Look-ups in named tables: a row name and a column name give one cell, copied from the table.

kegi:
,tolamu,mafibi,vutad,nadurep,kagebe,kiganog,gal,kagevop,maligu,migimul
rupo,120,248,126,146,85,143,65,137,133,111
duk,96,119,198,98,47,14,98,124,141,142
kiz,124,188,129,207,76,157,46,86,121,139
faz,167,101,149,113,78,18,30,147,96,147
natera,137,220,122,185,88,148,46,121,114,139
diratos,201,148,76,96,92,89,34,186,134,96
fatoma,88,147,145,172,59,147,34,45,147,72
tir,109,240,136,158,82,147,60,116,130,109
dafaru,152,103,143,196,56,78,89,123,127,210
zigo,108,193,135,89,48,100,147,168,204,108
mevop,126,208,114,89,61,116,129,180,195,99
dotinu,141,64,91,139,47,132,46,83,188,52
zet,82,159,153,164,61,141,36,49,144,69

What is the gal of diratos in kegi?
34
What is the kagebe of diratos in kegi?
92
What is the kagebe of natera in kegi?
88
What is the mafibi of dafaru in kegi?
103
What is the mafibi of zet in kegi?
159
What is the gal of kiz in kegi?
46
What is the gal of mevop in kegi?
129
What is the vutad of faz in kegi?
149
What is the kiganog of faz in kegi?
18
What is the kagebe of fatoma in kegi?
59
What is the kiganog of mevop in kegi?
116
What is the mafibi of natera in kegi?
220
What is the tolamu of diratos in kegi?
201
What is the kiganog of dafaru in kegi?
78
What is the tolamu of dotinu in kegi?
141
What is the migimul of kiz in kegi?
139
What is the kagevop of dotinu in kegi?
83
What is the maligu of natera in kegi?
114
What is the kagevop of kiz in kegi?
86

risavi:
|  | senibun | venimu |
|---|---|---|
| futunad | 0.860 | 0.484 |
| gituma | 0.192 | 0.746 |
| bot | 0.375 | 0.931 |
| bul | 0.546 | 0.501 |

bot, venimu => 0.931
futunad, senibun => 0.860
gituma, senibun => 0.192
bul, venimu => 0.501
bot, senibun => 0.375
futunad, venimu => 0.484
gituma, venimu => 0.746
bul, senibun => 0.546

Table busob
columns: fof, gege, dul, tid
didimav: [34, 40, 192, 30]
zab: [34, 40, 192, 30]
rivu: [128, 97, 35, 30]
suv: [107, 112, 16, 30]
goparul: [128, 26, 35, 103]

dul of zab is 192
fof of rivu is 128
dul of rivu is 35
dul of goparul is 35
dul of suv is 16
tid of rivu is 30
gege of goparul is 26
gege of rivu is 97
tid of goparul is 103
tid of suv is 30
gege of zab is 40

Table teriva
         forod  som  did  lasifor  narodus
tet         90   86  230      130      210
nimekep     86   85  230      131      207
sapifev     88  204  230       29      139
basomo     154  121  230      189      149
keb        153  118  230      189      148
nurab      108  162  230      129      170
mut        136  116  230      111       94
ketomat    104   75  230      138      174
rad        117  144  230      130      151

tet, forod -> 90
sapifev, som -> 204
mut, som -> 116
ketomat, lasifor -> 138
rad, som -> 144
nurab, did -> 230
nurab, narodus -> 170
nimekep, lasifor -> 131
sapifev, did -> 230
mut, lasifor -> 111
keb, som -> 118
nurab, forod -> 108
sapifev, forod -> 88
nimekep, som -> 85
tet, narodus -> 210
nurab, som -> 162
basomo, forod -> 154
nimekep, narodus -> 207
Row with the largest narodus: tet

Table kip
columns: kagido, toma, tedi, numi, gume, bepozo, voli, tun
tinupam: [147, 73, 197, 118, 135, 155, 143, 87]
doriku: [143, 135, 142, 92, 152, 131, 50, 87]
tesiga: [48, 24, 141, 124, 102, 109, 87, 96]
govi: [41, 141, 53, 109, 81, 133, 102, 134]
rad: [29, 85, 93, 117, 85, 88, 158, 111]
pefe: [86, 174, 70, 88, 102, 38, 102, 109]
nipulib: [130, 162, 57, 87, 98, 51, 63, 122]
vid: [198, 87, 122, 114, 119, 179, 92, 95]
ragaba: [58, 22, 137, 121, 101, 119, 72, 99]
guk: [158, 157, 60, 105, 86, 169, 130, 131]

What is the voli of govi in kip?
102
What is the toma of govi in kip?
141
What is the gume of pefe in kip?
102
What is the tedi of tinupam in kip?
197
What is the kagido of guk in kip?
158
What is the bepozo of guk in kip?
169
What is the tun of nipulib in kip?
122
What is the kagido of tinupam in kip?
147
What is the voli of rad in kip?
158
What is the toma of tesiga in kip?
24
What is the bepozo of nipulib in kip?
51
What is the tun of doriku in kip?
87
What is the bepozo of tesiga in kip?
109

